(in the rows, 100 means zero)
One hidden turn or mirror swaps the rows below in pairs. Which row is each named row swapped with?
j_430: [114, 103, 78, 86, 92, 98, 82, 74, 105, 107, 93, 107, 84, 119, 110, 118, 111, 98, 121, 105, 138, 97, 96, 121, 86, 119, 65, 106, 100, 112]
j_454: [103, 89, 67, 80, 100, 122, 110, 95, 96, 81, 64, 120, 107, 117, 102, 96, 85, 79, 97, 107, 117, 90, 110, 96, 116, 115, 116, 89, 110, 58]
j_700: [93, 88, 81, 107, 97, 112, 87, 62, 95, 95, 87, 113, 77, 110, 121, 110, 91, 64, 121, 130, 102, 110, 107, 98, 126, 129, 79, 81, 118, 88]
j_677: [123, 107, 62, 111, 87, 113, 107, 105, 88, 119, 94, 114, 90, 106, 117, 116, 109, 93, 121, 123, 125, 70, 111, 95, 125, 110, 106, 102, 114, 67]
j_882: [81, 96, 90, 85, 73, 103, 82, 68, 92, 106, 108, 99, 107, 112, 95, 102, 107, 110, 94, 109, 91, 91, 93, 102, 109, 127, 74, 71, 117, 89]
j_417: [100, 98, 52, 71, 77, 83, 76, 66, 84, 101, 83, 104, 113, 133, 108, 104, 83, 105, 105, 113, 104, 75, 87, 99, 117, 114, 84, 104, 102, 97]
j_418: [106, 102, 75, 68, 89, 111, 112, 65, 91, 96, 102, 128, 86, 86, 120, 116, 69, 78, 105, 117, 97, 89, 103, 78, 126, 113, 106, 87, 111, 103]
j_145: [134, 78, 79, 102, 81, 112, 86, 86, 97, 90, 80, 104, 132, 95, 119, 99, 93, 120, 104, 104, 111, 83, 92, 122, 119, 129, 98, 112, 111, 90]
j_654: [117, 113, 69, 114, 85, 107, 110, 99, 96, 120, 94, 109, 93, 115, 114, 121, 117, 94, 115, 124, 118, 67, 98, 97, 126, 112, 101, 101, 125, 64]
j_193: [102, 108, 74, 72, 74, 99, 114, 77, 93, 103, 94, 101, 128, 115, 98, 94, 75, 100, 100, 101, 113, 86, 89, 79, 118, 108, 88, 102, 74, 93]
j_380: [117, 103, 72, 100, 76, 136, 109, 91, 130, 117, 81, 114, 108, 82, 97, 106, 97, 91, 96, 98, 120, 92, 129, 89, 102, 123, 87, 87, 86, 98]
j_789: [127, 80, 89, 101, 69, 130, 108, 93, 107, 93, 97, 89, 89, 105, 110, 88, 110, 97, 123, 100, 107, 74, 100, 112, 138, 123, 90, 107, 111, 104]
j_43: [129, 102, 80, 83, 85, 90, 104, 60, 88, 105, 71, 116, 85, 94, 132, 126, 83, 85, 110, 118, 106, 79, 90, 88, 130, 122, 78, 100, 101, 119]
j_932: [101, 99, 63, 103, 86, 127, 109, 75, 131, 114, 92, 112, 106, 83, 110, 104, 93, 94, 101, 95, 109, 96, 130, 97, 102, 130, 72, 75, 90, 98]
j_796: [105, 103, 77, 70, 72, 94, 114, 67, 100, 102, 100, 104, 123, 119, 97, 92, 72, 97, 106, 100, 106, 88, 90, 81, 119, 112, 88, 101, 82, 102]
j_540: [121, 110, 77, 86, 90, 111, 76, 92, 86, 87, 87, 105, 99, 96, 116, 122, 102, 122, 106, 122, 108, 72, 88, 116, 116, 90, 96, 94, 134, 93]
j_367: [105, 87, 73, 79, 84, 106, 113, 80, 96, 104, 102, 89, 57, 106, 107, 92, 114, 82, 133, 121, 103, 72, 105, 101, 116, 115, 76, 101, 113, 97]
j_595: [125, 76, 88, 111, 67, 124, 97, 88, 110, 92, 87, 94, 100, 97, 120, 95, 106, 103, 121, 104, 110, 80, 105, 119, 145, 117, 89, 106, 102, 103]
j_168: [102, 104, 60, 83, 85, 105, 110, 81, 91, 106, 92, 86, 55, 103, 105, 98, 117, 86, 127, 115, 105, 68, 107, 98, 115, 110, 79, 95, 110, 105]
j_397: [114, 86, 67, 88, 83, 118, 62, 74, 99, 117, 73, 122, 93, 113, 99, 117, 113, 63, 126, 126, 102, 86, 100, 98, 113, 123, 78, 91, 115, 102]
j_187: [121, 110, 82, 107, 84, 125, 106, 91, 102, 91, 77, 123, 82, 93, 89, 120, 98, 75, 110, 94, 116, 85, 75, 82, 113, 101, 106, 93, 102, 75]
j_65: [101, 107, 78, 73, 86, 104, 132, 74, 99, 105, 97, 107, 125, 109, 90, 97, 73, 98, 107, 98, 104, 92, 104, 86, 119, 114, 91, 96, 84, 100]
j_400: [105, 89, 88, 104, 81, 91, 104, 99, 103, 87, 72, 108, 101, 95, 98, 117, 83, 123, 90, 113, 118, 106, 110, 94, 111, 117, 121, 110, 110, 79]
j_740: [126, 105, 75, 101, 101, 97, 90, 91, 120, 110, 87, 101, 87, 109, 113, 118, 114, 101, 123, 98, 132, 86, 94, 120, 91, 118, 71, 118, 102, 108]
j_646: [100, 81, 61, 85, 90, 110, 120, 73, 107, 79, 87, 91, 98, 99, 113, 106, 91, 89, 82, 117, 94, 95, 122, 105, 123, 107, 99, 114, 130, 82]
j_784: [103, 95, 88, 103, 75, 114, 96, 75, 111, 88, 62, 84, 93, 87, 110, 128, 94, 91, 96, 75, 110, 105, 89, 91, 114, 110, 78, 106, 101, 71]
j_568: [104, 97, 75, 97, 85, 100, 88, 82, 114, 110, 91, 106, 77, 111, 108, 118, 122, 93, 125, 103, 130, 94, 98, 121, 88, 119, 62, 105, 101, 116]
j_349: [104, 87, 79, 95, 82, 88, 101, 102, 104, 93, 72, 105, 100, 92, 91, 116, 88, 128, 87, 112, 114, 107, 109, 102, 94, 118, 114, 109, 115, 84]
j_960: [128, 109, 75, 102, 119, 107, 95, 91, 119, 112, 91, 114, 91, 99, 114, 124, 91, 99, 118, 82, 108, 91, 106, 109, 98, 121, 94, 131, 106, 98]
j_536: [92, 92, 80, 70, 85, 102, 78, 70, 85, 101, 102, 116, 79, 121, 108, 105, 111, 89, 112, 113, 119, 99, 88, 110, 85, 116, 71, 96, 107, 108]
j_405: [75, 92, 83, 79, 85, 110, 80, 68, 101, 102, 110, 100, 109, 104, 94, 100, 95, 113, 99, 102, 81, 90, 100, 97, 102, 126, 84, 76, 114, 93]
j_155: [102, 98, 85, 105, 71, 112, 111, 82, 114, 89, 70, 95, 87, 97, 97, 124, 94, 88, 100, 70, 110, 96, 82, 95, 111, 109, 83, 102, 107, 69]
j_488: [100, 76, 55, 87, 80, 105, 94, 68, 82, 94, 85, 88, 92, 100, 110, 94, 98, 113, 92, 129, 88, 85, 120, 113, 96, 108, 79, 103, 105, 118]
j_555: [119, 92, 74, 87, 115, 110, 104, 73, 76, 100, 82, 121, 111, 96, 117, 114, 91, 101, 93, 97, 108, 86, 79, 120, 84, 125, 94, 106, 113, 72]
j_287: [100, 88, 95, 104, 80, 94, 100, 100, 107, 87, 71, 109, 105, 97, 100, 115, 84, 124, 93, 118, 114, 111, 115, 99, 103, 120, 117, 102, 111, 85]
j_133: [121, 113, 84, 82, 109, 124, 112, 80, 88, 82, 92, 109, 106, 78, 102, 108, 94, 115, 110, 125, 106, 83, 90, 108, 106, 99, 87, 82, 131, 89]
j_562: [126, 73, 90, 99, 75, 122, 89, 90, 97, 91, 86, 106, 121, 104, 118, 95, 104, 118, 103, 94, 112, 81, 88, 124, 122, 128, 104, 106, 112, 96]
j_503: [113, 101, 76, 68, 87, 108, 112, 67, 96, 95, 96, 126, 86, 85, 123, 119, 68, 81, 104, 117, 94, 92, 99, 74, 123, 116, 101, 88, 109, 102]
j_281: [120, 108, 75, 118, 84, 131, 103, 81, 108, 84, 73, 113, 85, 95, 96, 126, 92, 77, 107, 96, 112, 92, 75, 86, 113, 100, 101, 98, 108, 71]
j_50: [96, 109, 75, 83, 71, 109, 82, 108, 74, 100, 88, 101, 75, 125, 123, 122, 105, 98, 102, 97, 100, 81, 106, 108, 126, 92, 97, 92, 102, 89]
j_659: [94, 91, 75, 63, 81, 106, 80, 75, 84, 100, 99, 125, 75, 114, 110, 108, 109, 86, 109, 120, 121, 95, 96, 107, 89, 124, 76, 89, 101, 110]
j_207: [94, 91, 71, 100, 90, 116, 82, 61, 87, 103, 78, 114, 79, 111, 118, 112, 101, 60, 127, 130, 103, 101, 103, 100, 120, 128, 79, 88, 123, 97]
j_249: [125, 110, 81, 101, 108, 98, 98, 89, 121, 113, 82, 107, 85, 110, 110, 124, 106, 94, 124, 90, 123, 88, 96, 120, 97, 118, 80, 128, 107, 104]
j_850: [127, 87, 66, 93, 66, 127, 85, 103, 116, 125, 75, 117, 114, 94, 91, 112, 112, 88, 94, 103, 113, 83, 117, 90, 104, 112, 98, 111, 94, 103]
j_458: [125, 98, 66, 109, 84, 132, 82, 94, 83, 99, 81, 121, 101, 97, 94, 88, 91, 92, 106, 130, 109, 80, 90, 95, 103, 92, 109, 84, 93, 102]
j_871: [99, 88, 92, 107, 84, 96, 97, 99, 105, 88, 73, 105, 106, 92, 100, 117, 79, 118, 90, 111, 114, 115, 110, 92, 109, 126, 118, 103, 108, 80]
j_34: [81, 93, 72, 86, 76, 108, 87, 77, 90, 101, 71, 87, 101, 81, 120, 110, 78, 110, 98, 92, 102, 106, 124, 86, 105, 119, 67, 94, 99, 82]
j_150: [108, 89, 75, 92, 90, 85, 97, 103, 99, 93, 72, 104, 90, 94, 88, 113, 97, 128, 87, 117, 115, 93, 106, 101, 90, 113, 114, 116, 115, 86]
j_311: [79, 83, 68, 76, 78, 109, 99, 80, 94, 97, 79, 87, 106, 87, 126, 109, 77, 106, 99, 100, 103, 105, 132, 97, 103, 123, 69, 100, 94, 86]
j_554: [128, 108, 71, 112, 76, 103, 107, 105, 94, 118, 92, 109, 93, 111, 117, 120, 109, 100, 116, 124, 121, 68, 97, 97, 127, 112, 106, 103, 123, 64]
j_118: [134, 103, 80, 82, 87, 88, 113, 67, 86, 100, 71, 111, 85, 91, 133, 124, 80, 86, 109, 123, 106, 77, 87, 97, 125, 120, 84, 101, 108, 121]
j_106: [92, 100, 83, 79, 113, 116, 80, 69, 114, 107, 105, 115, 116, 93, 96, 105, 85, 105, 108, 89, 86, 99, 105, 96, 100, 130, 86, 89, 117, 93]
j_548: [114, 110, 80, 100, 116, 108, 95, 88, 124, 107, 95, 115, 100, 96, 103, 120, 87, 99, 121, 75, 99, 94, 108, 113, 104, 123, 99, 124, 105, 103]
j_992: [106, 100, 58, 75, 74, 84, 78, 65, 80, 101, 88, 102, 116, 135, 108, 101, 84, 104, 110, 109, 109, 77, 87, 94, 122, 118, 88, 108, 97, 103]
j_726: [98, 111, 45, 96, 103, 115, 90, 53, 109, 99, 102, 108, 103, 96, 119, 93, 77, 97, 99, 115, 100, 90, 119, 88, 101, 126, 73, 74, 108, 90]
j_182: [126, 107, 73, 112, 74, 105, 107, 100, 94, 119, 99, 102, 92, 113, 110, 119, 116, 93, 116, 125, 119, 66, 92, 101, 126, 118, 101, 102, 125, 70]
j_927: [124, 85, 65, 96, 64, 122, 83, 95, 119, 127, 70, 120, 112, 96, 94, 122, 114, 78, 100, 105, 109, 77, 109, 98, 110, 113, 90, 108, 99, 107]
j_684: [85, 105, 59, 81, 96, 116, 113, 83, 74, 108, 95, 111, 72, 107, 127, 105, 94, 74, 109, 96, 98, 93, 107, 93, 100, 103, 84, 88, 95, 78]
j_800: [75, 94, 86, 76, 76, 109, 82, 67, 95, 108, 110, 100, 106, 104, 93, 103, 103, 111, 92, 101, 85, 90, 98, 95, 107, 127, 81, 79, 115, 89]
j_826: [113, 102, 63, 98, 86, 131, 107, 74, 132, 116, 93, 113, 102, 85, 112, 98, 89, 89, 91, 109, 115, 93, 123, 85, 102, 126, 77, 68, 91, 99]
j_25: [102, 102, 56, 100, 98, 124, 92, 52, 109, 101, 94, 112, 99, 92, 118, 96, 79, 89, 95, 119, 92, 89, 123, 87, 108, 128, 76, 67, 105, 92]
j_940: [108, 93, 75, 86, 99, 112, 88, 97, 81, 84, 50, 114, 114, 122, 107, 92, 97, 90, 108, 118, 123, 85, 94, 105, 108, 114, 90, 77, 97, 74]
j_719: [123, 105, 62, 106, 90, 117, 109, 111, 85, 118, 94, 114, 97, 97, 122, 113, 97, 93, 120, 120, 120, 75, 121, 93, 116, 109, 109, 103, 111, 61]
j_733: [119, 94, 76, 98, 67, 132, 102, 94, 131, 122, 79, 114, 118, 86, 97, 109, 97, 94, 92, 101, 115, 87, 128, 90, 109, 114, 91, 94, 89, 103]
j_427: [94, 90, 76, 103, 93, 109, 81, 64, 92, 96, 83, 110, 77, 110, 121, 111, 92, 60, 127, 131, 98, 102, 108, 98, 120, 128, 80, 90, 118, 91]
j_570: [125, 100, 76, 86, 88, 84, 99, 77, 86, 112, 63, 101, 94, 99, 133, 126, 94, 85, 112, 124, 109, 79, 86, 101, 124, 110, 71, 98, 101, 123]

Swapped with j_570: j_65
Swapped with j_796: j_43
Swapped with j_106: j_397
Swapped with j_207: j_405
Swapped with j_281: j_562
Swapped with j_418: j_417
Swapped with j_595: j_155
Swapped with j_249: j_733
Swapped with j_871: j_182
Swapped with j_380: j_740
Swapped with j_719: j_150
Swapped with j_784: j_789
Swapped with j_850: j_960
Swapped with j_25: j_536

